In the data rows, the value 128 means zero.
Here are some points, one per row:
[ 65 161  83 119  62 133 134 118  83 193 127 149 116 116 186 123 124 121
 159 105 111 162 136 138 152 165 151 139  90 154 158 165 127 159  98  64
  98  91  94 124 151 107 151]
[ 71  58 106 181 132  82 109 182 159  70 152 107 142  88 144 163  86 145
  55 119 134  72 117 105  64 123  69 139 140 148 172 121  71 156  97  67
 132 180 126 118 108 159  65]
[151  95  81 124 143 108 164  83  93  85 108  65 119 123 116 131 120 153
 120  67 106 157  72 110 105  78 134 135 177 132  91 101 109 150 126 127
  68 191 168 101 171 151 170]
[211  74 164 136  61  72 156 127 160  64 101 142 130  71 103  94 147 148
 161 127 113  82 139 180  67 144 119 113 156 188 115 153  83 138 126 186
  64 117  65  79 117  72 143]
[101  77 140 122 115  95  97 153 117 122  63 114 120  89  93  71 129  83
 166 106 109 104  67 160  92 108  90 131 168 121 124  65  89 169  91 113
 200 159 115 172 154  67  89]
[149  96  90 183 122  98 144 136 100 112 154 127 169 104  61 131 123 140
  97  79 125 136  76 140  89  82 115 122 121 139 125 105  99 191  72 153
  65 193 120  88 166 129 155]
[ 77 139 231  82  94 103 103 164 214 116 181 130  77 105 110 201 121  78
  88  98 166 145 172  89 128 160  70 176  85 128 173 113 118 105  98 165
 149 108 123 173 220 186  95]
[108  86 119 108 165  96  71 139  82 129 208 174 200  90  62 174 118 103
 173 183 191 141 119 164  98 137  65 126 100 174 133 184 104  62 154 144
 182 160 134 155 117 201  84]
[211 143 217 116 130 163 115 140 208  73  99 100 136 156  65 100 167 141
  69 216 102  83 124 127  80 211 113 128 159 136 151 201 166  69 196 210
  92 101 147 112 133 114 152]
[ 89 159  66 225 119 158  93 214 190 166 210 150 148 174 154 190 163  66
 161 114 157 133 200 138 158 210  82  72 155 106 215 128 155 145 112 162
 154  61 141 178  78 188  84]
[209 108 124 126  67 154  75 123 194  69  91 125 209 144 123 109  73  86
  70 200 137 190 113 135 109 111 145 212 159  98 157 117 158  74 203 209
  84 121  67 213 217 120 135]
[139  97 167 139  99  72 205 123 110 190 122 196  74  74 157 116 123 202
 197 127 169 130 113 157 149 111 133 138  65 223 111 151  69 118 112 125
 118 161 124  79  93 100 134]
[140 210 104  90 119 147 186 159 186 186 148 154 100 153 143 156  69 167
  95 149 174 163  80 128 154  72  67 217  74 102 139 116 148  64 176 157
 122 178 106  84 125 166 114]
[ 82  73 122 176 105 121 136  94  96  59 116  70 128 105  66 115 106 120
 185 119  84 209  74 161  75 120 114 150 183 183  91 213 122 138  96 123
  99 149  60 129 194 120 139]
[ 86 156 178 143 119 186  87  88  98 126  61 150 203 191  62  75  72  82
 105 125 129  57 109 163 159 117 141 220 126  69  79 144 212 118 137  66
 139 126 110 142 122  79 161]
[123 112  68  72 119 153  76 101 119  87 116 156 159 119 106  95  71  77
 127 144 157  62 123  61  59 125 109 175 158 171 137 215 144  69 184  86
 167 163  92 218 153 113 135]
[177 134 114  94 131 166 143  71  99 123 153 151 101 179 113 120 144 162
 128 197  89 213  68  74 158  89 213 101  82  92  67 131 164  76 158 166
 102 135 124  89 104  91 201]
[145 190 112  65  70 170  80 130 136 159 156 129 198 139 146 167  87  78
  87 210 140  78 170 202 170 192 129 163 113 119 124 159 171  76 215 164
 199  95 105 210 116 170 156]
[213 212 178 108  90 158 158 102 149 193 137 126 105 154  97 125 111  88
  93 110 121 204  78  76 188 103 138 135 119  79  98 101 156 120 131 214
  67 152 131 138  92 116 133]
[ 59 142  81 117 160 167  72 127 114 152  66 104 192 195 192  69  66 122
 142 123  84  99 195 110 109 169  68 182 156  73 110  85 163 141 115 134
 122 130 142 136 167  65 164]
[135 135 117 116 101 122 138 217  66  98 111 154  78 106 129  82  83 171
  74 142 127 142 121 160 129  86 186 173 113 169 218 207 127 128 115  80
 132 105 123  94 127  90  75]
[119 160 134  66 105 133 144 135  90 200  98 119 127 139 143 128  78 145
 186 138 139 206 174  65 194 130 207 173 174  76 157  84 147 131 118 100
 130  65 106 105 177 143  98]
[ 72 153  70 122 191 112 176  97  76 156 146 147  69  77  92 147 123 166
 127  74 170 164 171 128 111 215 123 116 152 165  69 174 106 143 128  68
 118  71 151  75 175 152 207]
[154 139 102 167  74  77  68 160 134 162  82  91 144  86 117  84 182  65
 134 156 105  95  97  92 162 128 137  67 174 168 164 122  84 141  92 134
 151 175 141 182 128 116 101]
[139 212  76  79 156  98 124 154 116 170 166 116 160  98 168 187 161 144
  69 182 138  71 132  67 215 163 138  71 123 162 175 140 113  67 189 112
  83 127 164 104  86 170 130]
[201  67 198 113 214 213 150 153 187 128 162 183  95 210 133 114 111 133
 217 108 143 155 138  83  60 118 158 173  60  80 158 111 213 149 110 148
 126  80 218 126 215  97  98]
[162  83  83 101 188 121  71  99 216  79 112  96 179 109 190  94 123  81
 132 109  87  71 212  75  86 178 104 107 128 128  94 152 126 197  67 181
 139  68 158 192 135 110 134]
[ 77 120 163 147 105  91 148 136  90 190 144 151  90  96 157 139 137 118
 204 164 177 144  96 139  94  75 142 133  95 164 121 131 111  94 197  68
 102 155  95 122 148 194 129]
[148 143 116  99  67 164 115 124  75 137  75  60 154 149 139 126 101 108
 107 177  67 184  77 226 112  72 181 146  97 117 117 154 146  98 164  72
 103 165  66 132 156 124  90]
[ 65  66  72 158  66 159 167 175 114  85 170 207 104 127 218 169 125 133
 161 169 211  93 207 142  65 213 163  86  68 151 143 214 170 131 114 153
 120  73  68 108  62 173  65]
[ 81 116 148 119 154 101 154 214 184 102 135 109 120  90  66 180 215 176
 133  84 123  67 128  82 156  99  74  80 110 154 212 112  90 127 147 110
 106 189 148  78  66 164  73]
[163 170  92  85 136 176 181 143 143 135 134 137  69 167 151 116  88 152
 112 149 123 131  75 125 174  74 174 132 153  76 172 125 172  79 148 102
 139 149  96  62 123 107 103]
[142 117  81 191  92 149 124 153 129 123 165 202  65 151  86 195 162 127
 143 193 196 127 125 125 153  82  99  79  72 113 161 134 150  97 165 122
 188 117  71 144  91 146 111]
[122 174 118 221 110 131  61 151 117 124 116  80 216 126 106 127 145 164
  81 130  81 141  74 149 133  92 103  94 120  94 176  69 131 163  77 121
 135 206  96 121  68  93  66]
[ 73 113  93 202 149 118  72 110 110 194 151 165 166 114 147 151  97 159
 206  93 143  78 166  89 133 121 110 150  83 121 102  95 103 153  71  68
 170  95 176 121 164 146 156]
[ 99 159 128  63 133  80 214 102 104 189  76  70  69  93 161  70 177 161
 153  81  77 112  97  97 156  74 114  83 183 113 122  77  96 155 128  93
  88 151 144  80 126  71 144]
[ 76 107  96 172 132 192 142  74 136 160 145  70  65 208 133 171 170 143
 171 132  94 149 101  82  69  67  85  70 161  86  90 155 180 123 150  82
 207 165 144 116  77 165 149]
[115  87 160 196  93 121 134 132 104 126 211 187 140 140 145 197  78  67
 171  81 173 123  77 121 122 103 122 161 123  90 127  78 113 166  85  94
  59 186 112 201 205 194 148]
[156 119 120 190 146 181 140 106 163  93  74  80  77 147 157  75 111 194
  90 117  71  96 156 133 175 111 151 138 185 146  61 222 207 158 125 125
 207 103 210 104 148  73 133]
[194 170 223 101 120 126  93 171 123 118  76  73 163 134  69  75 172  92
  82 128  72 135 104  65 176 139 150  78 192 159 169 169 116 111 187 173
 145 125 103 158  82  70  86]
[107  90 126 102 118 207 105  65 185 155 122 122 159 196 211 114 167  89
 196 114 120  81 170 160 140 127  73  77 170  71  75 130 204 148 109 132
  95 123 107 152  61 112 165]
[136  91 152  88 200  85 130  73  73 121  63  74 175  85  95  99 156 129
 169 144  76 218 135  67  65 164 212 104 153 152  74 114  84 132 104 129
  92  69 211 113  89 109 178]
[108  77 218 163 127 117 144  86 103  91 124 185 114 138 142 102 205 217
 130  76 155 125 161 225  95 162 162  72 121  91  89  68 111 172 134 108
 210 104 125  72  88  88 185]
[149 192 120 172 175 191 146 149  97 187 143 183 118 193 166 178 160 179
  90  69 190 136 113 151 183 121  97 116  73  72 140  97 192 175  79 197
  94 173 126  85 143 191  61]
[115 111  67  74 168 108 143 121 148  63  64 138  84 107 138  64 127 146
  66 153 105 149 168 160 127 160 131 110  52 130 169 118 107  66 216 150
 158  84 218  94 149  71 110]
[ 77 132  93  65 131  83  71 122  72 114 182 124 217  99 155 193 169  72
  68 125 153 138  77  94 120  94 195  78  80 153  92  97  84  77 162  67
  62 148 132 175  86 193 142]
[116 155 135  71  66 156 170 191  68  70  80 131  98 163 155  71 206 131
  62  82 128 171 195 164 117 193 205  72 198  92 182  96 151 167  72 123
 117  75  66 107 138 102  68]
[146 122 167 152 166 120  92 135 116 100  99 101 168 108 162 112 190  84
 128 137 139 173 155 115 151 150 116 105 147 129 116 133 122 122 139 181
 144 113 170 184 125 133 152]
[152 162 128 136  89 105  91  62  73 128  97 170 152 102  65  79 152 105
  64  93 140 158 105  62 113 151 198  97 121 156  92 155 112 116 127  90
 130 109  97 155  95  91 181]
[173 136  65 126 138  73 142  84 187 135 169  78 154  77 141 171  75  96
 124  64  88 136 183 145  97 181 152 222 127 216  85 142  71 154 111 198
  92  68 124 141 161 159  72]
[ 79 130  97 114 104 105 133  64 101  96 192 173  65 125 120 199  92 140
  93 109 205  72 205 127 124 194  94 129 110 143  70 100 104 108 118  83
 147  75  96 115  97 199 217]
[159 138 118 165 160  87  97 139  99 148 195 180 137  91 162 153  95 152
 135  73 196  99 119 149 138 152 141 168 145 159 147 125  76 192  75 170
 213 148 166 107 172 191 142]
[155 160 138 131  64  96 135 105 217 152  90  85 119  92 130 145 118 122
 138  87 138  65 141 113 217 149  69 148  90 181 104 196  93 172  94 188
 100 156  62 126 189 154 154]
[132 178 151 134 211  97 144  71 144 166 137 117 138  93  72 147 125  63
 122 214 146 128  85 163 179  84 142 122 127 147  75 126  77 118 157 104
  61 157 199 178  65 156 215]
These points spread out most along one direction. How many in every 100 of the points above lie lower along it than each point below? Round to a whole number. More than half of the points above lie lower than the first one.
[161 153  74 109 141  87 103 171 122 172 151 125 139  94 112 180  92 132
 172  89 113 125  88 165 182 127 102 166  99 179 184 172 100 211  74 155
 204 174 150 131 153 143  85] 76
[145 106 153 108 149 175 165 165 104 148 124  89 108 196 155 121 194 169
 175 108  74  96 144  66 157 135 139  93  82  75 157  68 172 159  90 105
 137 122  97 105 143  85 127] 39
[ 68 108 167 154 125 144 197 157  78 103 126 114  73 151  69 126 188 216
 126 145 122 130 149 123  99 151  79  75 113  86 170  64 129 150 137 106
 150 120  97  80  69 138 127] 63
[151 182 108 113 162 101 108 128 175 118 171 198 127  98  92 166 137 101
  72  83 162  91  99 129 140  65 107 109  67 141 109 125  94 155  74 131
 193 149 118 156 115 144 104] 80
[158  64 156  80  66 134 120 174 137 180 118 137 132 137  88  71 187 126
 218 140 112 146 152 136  97 102 149  68 181 114 152 132 138  79 158 155
  99 102  65 123 107  94  75] 24
[140 130 190 186 172 140 155 142 151 132 101  66  73 127 161 109 131 185
 156  66  70 182 133 225 102  74 164 125 185 144 169 178 148 166  76 110
 106  80 167  84  72 121  88] 33
[ 78 182  64 107 156 142 200 140 111 138 148 123  67 165  56 113  82 155
 104 102 111 101 125 226 128 143 132 135 134  91 133  84 136 145  82  72
 123 111 205 103  80 115 106] 59
[146 110 147 146 143  72  82  76 167  65  92  75 155  69 207  71  92  82
  73 141  70 147 139 108 156  84 131 163 213 185  75  56  72 120 110 160
 147 121 117 184  97  90 218] 9
[139 130 216 197 152 212 132  98 214 120 174 179  94 208 166 165 119 120
 106 145 170  98  84 122 183  73  73 176  97  82  97  75 205 140 143 154
 132 202 125 124 196 161 148] 69
[119  81 122  72 184  72 190 119 153 130 105 147 121 101 210 105 154 146
 185 180  95 102 170 150  68 121 101 104 103  91 134  70  69  60 202 150
  85 128 200  87 176  66 129] 43
[118  79 208 137 187 108 159  93  64  95 118  69 150 140  65  88  71 134
 145 174  74  92 148  69  88 200 163 211 209  72  78  69  98 122 139  66
  67  75 177 105 144  72 124] 11
[122 120 136 112 141 165  68 137 106  75 148 152 134 162 146 152 106  99
 101 209 178 184 128 171 145 125 136 122  95 126 104 170 169  74 190 122
 215 118 147 199  82 159 122] 59
